128 stands for zero in the data rows.
Here is a table of points, one per row:
[115  85 178 159 179 139 126 126 143 157 109 127 139  75 171 109 123 163
 127 122 120 118 111 117 139 137 128  90 137 125 143  99  88 116 160  86
 102 136 105  88  98 136  99 162  90 179  78 133 161 161 125 183 138 118
 145 121 129 142 113 118 159 115  89 115]
[129 100 149 129 124 174 103 147 140 160 101 153 117 130 171 126  92 160
 108 142 113 118 124 144 168 172 139 125 135 124 129 156 151 142 117 161
  79 145 136 142 129 129 159 133 147 143 125 105 168 113 150 192 137 163
 121 184 113 119 135 109 158 175 164 115]
[114 151 115 138  90  95 123 122  92 112 168  99 171 105 148 111 149  75
 140 107 169 164 146 134 131 113 114 177 105 116 167 124  84  92 181 117
 103 127 132 125 125 107 118 131 113 132 145 137 148 108 132 135 134 151
 121 102 121 143  81 118 131 126 126 185]
[ 98 135 169  93 181 129 135 150 149 135 110 141 135 107 116 126 114 134
 119 128 125 126 154  95 134 163 112  88 132 166 104 178 159 134 103 151
  93 129 134 126 126 173 169 153  98 137 126  88 118 127  93 176 130 146
 137 178 115 115 127 147 106 121 147 107]
[160  84 145 142 112 140 127  92 117 101 169 133 140 110 237 149 127 137
 131 116 152  97 128 140 139  78 157 129 144 124 164 113 105 126 106 111
 157 138  84 132 139  97 131  95 173 144 149 135 114 115 131 164 151 142
 128 159 122 109 132 106 146 109 110 145]
[131 107 110 185 159 131 115 126 134 114 137 116 155  72 149 114 126 133
 101 131 136 162 139 131 161 168 152 162  90 158 158 104  91  85 114 132
  84 116 116 147 123 133 140 172  89 159 122  98 154 133 138 129 150  99
 150 141  87 144 110 122 121  84 133 186]
[131 126 132 151  84  66 144 130 123  75 201 122 159 111 125 119 157  89
 113  85 132 155 148 125 118 131 118 130  86 150 155  95  97  80 140 118
 120 118 106 151 154  96 122 123 111 136  59 141 117  96 150 138 118  87
 157 104 103 127 148 116 135 125  95 186]
[104 148 120 139 115 171 119 126 156 161 107 132 154 158 125 124 124 122
 128 183 106 126 111 141 138 131 109 130 180 126 121 112 119 129 187 125
 119 143 100  96 119 125 117 135 106 123 112 153 166 119  99 103 163 127
  86  73 177 147  90 148 140 154 117 111]
[155 110 125  80 113 129 136 152 134  83 136 147 126 129  63  94 102 112
 101 162 115 110 109 121 124 103 121 110 158 129 110 113 151 119 136 138
 130 128 142 104 114 110 105  98 128 100  89 125  92 145 137  95 147 112
 168 160 138 138 148 152  86 108 107  94]
[139 115 142 108 174 144 118 146 135 136  96 112  90 101 109 155 127 195
 153 136 115 155  89 115 103  74 193 107 173 106  91  79  82 119 118 126
 166 137 157 138 115 133 161 135 167 122 133 179 165 180  92 134 145 107
  90 113 133 115 120  74 165 130 121 134]
[167 113 118 148  74 154 144 124 132 134 109 152 102 164 133 103 138 179
 104 177 133  91  94 153 152 104 128 148 131 122 118  90 171 146 130 151
 121 145 122 138 156 113 116 113 150  82  78 129 131  84 158  85 168 147
 113 148 117 105 139 131 139 132 123 112]
[120 113 136 157 146 124 113 106 121 103 137 124 160  81 151 108  97 117
 132 125 144 153 134 123 126 193 115 160 107 153 152 119 103  86 145 121
  89 131 123 108 148 130 149 140 121 151 121 101 149 111 150 149 111 112
 149 111 104 158 104 113 152  77 129 168]
[164 161 108 187 106 138 109  75 173 129 103 123  94 163 162 176 130 154
 161  84 118  98 127 179 122 122 141 129 119  69 100 133 156 162 128 118
 137 128 134 141 115 126 144 116 153 121 174 162  94 136 182 129 100 149
 124  80 126 114  94 125 154 141 173 120]
[152 129  93 119 127 133 138 133 138 141 105 109 121 149 156  88 140 163
 120 116 144 114 133  86  67  77 128 153 122 105 144 152 147 140 143  95
 180 136 150 111 105 105 103 130 135 131 174 116 123 146 122 110 119  84
 208 155 125 134 141 133  91  88 148 101]
[136 166 114 153 145 102 133 105 141 107 102  74  90 174  87 163 135 139
 159  98 130 114 124  97 116 138 119 104 110  87  98 139 149 160 115  91
 142 120 142 142  86 128 130 150 155 113 180 115 111 172 136  92 129 115
 156  77 121 120 118 138  93 115 149 113]
[133 143 107  95 133 126 135 104 145 169 126 148  97 164  87 130 115 111
 145 126 126 106 144  90  87 117 102 114 110 102 110 170 141 148 114 138
 175 137 120 139 127 137 126 119 133 143 149  84 107 134 122 175  65 106
 140 129 144 139 154 142 101 147 155  98]
[101 162  94 136 119 162 139 141 139 114 148  92 116 110  83 117 135 100
 167 124 117 150 130 129  93 153 140 190 117 115 149 101 105 102 139 119
 101 131 194 138 122 138 174 151 113  79 174 182 127 112 160 105 140 168
 103 103 120 147  90  90 156 126 143 115]
[166 139 126 102 107  90 137 136  87  91 117 147 154 154  91 107 151 114
 124 161 132 103 151 140 147 128 105  99 135 136 100 122 151 127 112 120
 125 129 122  91 145 137 105 121 101 102  95 118  93 137 105  86 134 113
 143 133 133 105 155 163  98 116 113 127]
[ 92 126 115  88 150 170 129 163 150 203  99 145 113  98 108 124 143 158
 127 138 124 130  88 140 121 117 132  99 130 166 143 106  91 119 178 145
 139 133 183 136 143 125 107 137 134 127 146 140 174 114 109 169 153 117
  85 148 175 139 133 123 137 190 130  77]
[124 143 113 115 138 103 107  91 123 160 136 118 110 147  88 155 108 130
 122 107 128 116 148  94 109 152  93 111 111 112 119 177 154 164 104 143
 163 116 112 162 129 152 106 124 119 130 160 105 124 137 119 127  80  90
 135 130 127 121 175 177  99 150 128 112]
[141 134 149 104 145 126  94 125 111  89 141 151 153 159 142 137 114  96
 139 191 142 116 153  94 133  94 146 120 176 139  90 139 152 170 116 135
 187 115 120  99 126 142 122 107 130 114 142 101 116 157 122  92 133 164
 114 129 118 120 146 127 107  89 102 113]
[ 80 139 150 102 142 117 159 161 107 143 148 135 141 139  94 139 136  85
 150  90 121 146 148 141 148 135 125 135 127 146 158 201 148 139 121 129
 116 119 134 103 147 146 117 119  97 130 131 120 111 138  88 140 123 128
 105 137 165 108 116 155  87 129 117 125]
[159 111 115 149  88 135 126 120 103 112 106 167 124 172 157 132 145 127
  80 166 129 105  71 154 145 129 130 130 132 124 102  86 139 129 117 162
 113 130 116 121 132 119  88  89 142 111  99 163 113  78 144  91 124 159
 126 128 131 100 123 119 148 154 130 124]
[101 174 113 179 138 124 155 150 101 113 159  75 143 120 107 136 109  84
 144  79 102 186 152 166 145 145 150 167 117 131 139 115 103 107 133  95
  99 109 151 144 125 136 143 156 120 122 140 157 123 110 114  66 109 163
 107  57 124 140  97 121 144 124 150 166]
[121  96 157 118 120 142 123 120 117 160 138 163 115 119 181 167 117 148
 129 125 138 124 130 152 131 122 121 139 142 154 126 161 125 145  68 152
 179 117  86 167 126  92 146 100 172 139 130 125 135 118 127 156 128 158
  75 157 125 142 170 115 153 162 120 156]
[ 94 118 138  54 119  62 144 158 119 127 119 125 110 117  87 121 171 103
 104 106 116 143 140 128 131 132 107  80 104 141 138 145 163 140 105 152
 111 116 106 139 155 163 128 120 131 160  96 117  93 147 122 109 101 103
 139 171 134 135 167 145 125 138 112 122]
These points spread out most along one direction. How far along it is each point below, from 0 to 99? 50 is the average, and the first point above lies past it. One standard deviation of the points above along it is 16.
[139 115 142 108 174 144 118 146 135 136  96 112  90 101 109 155 127 195
 153 136 115 155  89 115 103  74 193 107 173 106  91  79  82 119 118 126
 166 137 157 138 115 133 161 135 167 122 133 179 165 180  92 134 145 107
  90 113 133 115 120  74 165 130 121 134] 49
[129 100 149 129 124 174 103 147 140 160 101 153 117 130 171 126  92 160
 108 142 113 118 124 144 168 172 139 125 135 124 129 156 151 142 117 161
  79 145 136 142 129 129 159 133 147 143 125 105 168 113 150 192 137 163
 121 184 113 119 135 109 158 175 164 115] 47
[101 174 113 179 138 124 155 150 101 113 159  75 143 120 107 136 109  84
 144  79 102 186 152 166 145 145 150 167 117 131 139 115 103 107 133  95
  99 109 151 144 125 136 143 156 120 122 140 157 123 110 114  66 109 163
 107  57 124 140  97 121 144 124 150 166] 78
[124 143 113 115 138 103 107  91 123 160 136 118 110 147  88 155 108 130
 122 107 128 116 148  94 109 152  93 111 111 112 119 177 154 164 104 143
 163 116 112 162 129 152 106 124 119 130 160 105 124 137 119 127  80  90
 135 130 127 121 175 177  99 150 128 112] 29
[164 161 108 187 106 138 109  75 173 129 103 123  94 163 162 176 130 154
 161  84 118  98 127 179 122 122 141 129 119  69 100 133 156 162 128 118
 137 128 134 141 115 126 144 116 153 121 174 162  94 136 182 129 100 149
 124  80 126 114  94 125 154 141 173 120] 47
[ 98 135 169  93 181 129 135 150 149 135 110 141 135 107 116 126 114 134
 119 128 125 126 154  95 134 163 112  88 132 166 104 178 159 134 103 151
  93 129 134 126 126 173 169 153  98 137 126  88 118 127  93 176 130 146
 137 178 115 115 127 147 106 121 147 107] 38
[ 92 126 115  88 150 170 129 163 150 203  99 145 113  98 108 124 143 158
 127 138 124 130  88 140 121 117 132  99 130 166 143 106  91 119 178 145
 139 133 183 136 143 125 107 137 134 127 146 140 174 114 109 169 153 117
  85 148 175 139 133 123 137 190 130  77] 45
[120 113 136 157 146 124 113 106 121 103 137 124 160  81 151 108  97 117
 132 125 144 153 134 123 126 193 115 160 107 153 152 119 103  86 145 121
  89 131 123 108 148 130 149 140 121 151 121 101 149 111 150 149 111 112
 149 111 104 158 104 113 152  77 129 168] 75
[ 80 139 150 102 142 117 159 161 107 143 148 135 141 139  94 139 136  85
 150  90 121 146 148 141 148 135 125 135 127 146 158 201 148 139 121 129
 116 119 134 103 147 146 117 119  97 130 131 120 111 138  88 140 123 128
 105 137 165 108 116 155  87 129 117 125] 46
[141 134 149 104 145 126  94 125 111  89 141 151 153 159 142 137 114  96
 139 191 142 116 153  94 133  94 146 120 176 139  90 139 152 170 116 135
 187 115 120  99 126 142 122 107 130 114 142 101 116 157 122  92 133 164
 114 129 118 120 146 127 107  89 102 113] 34
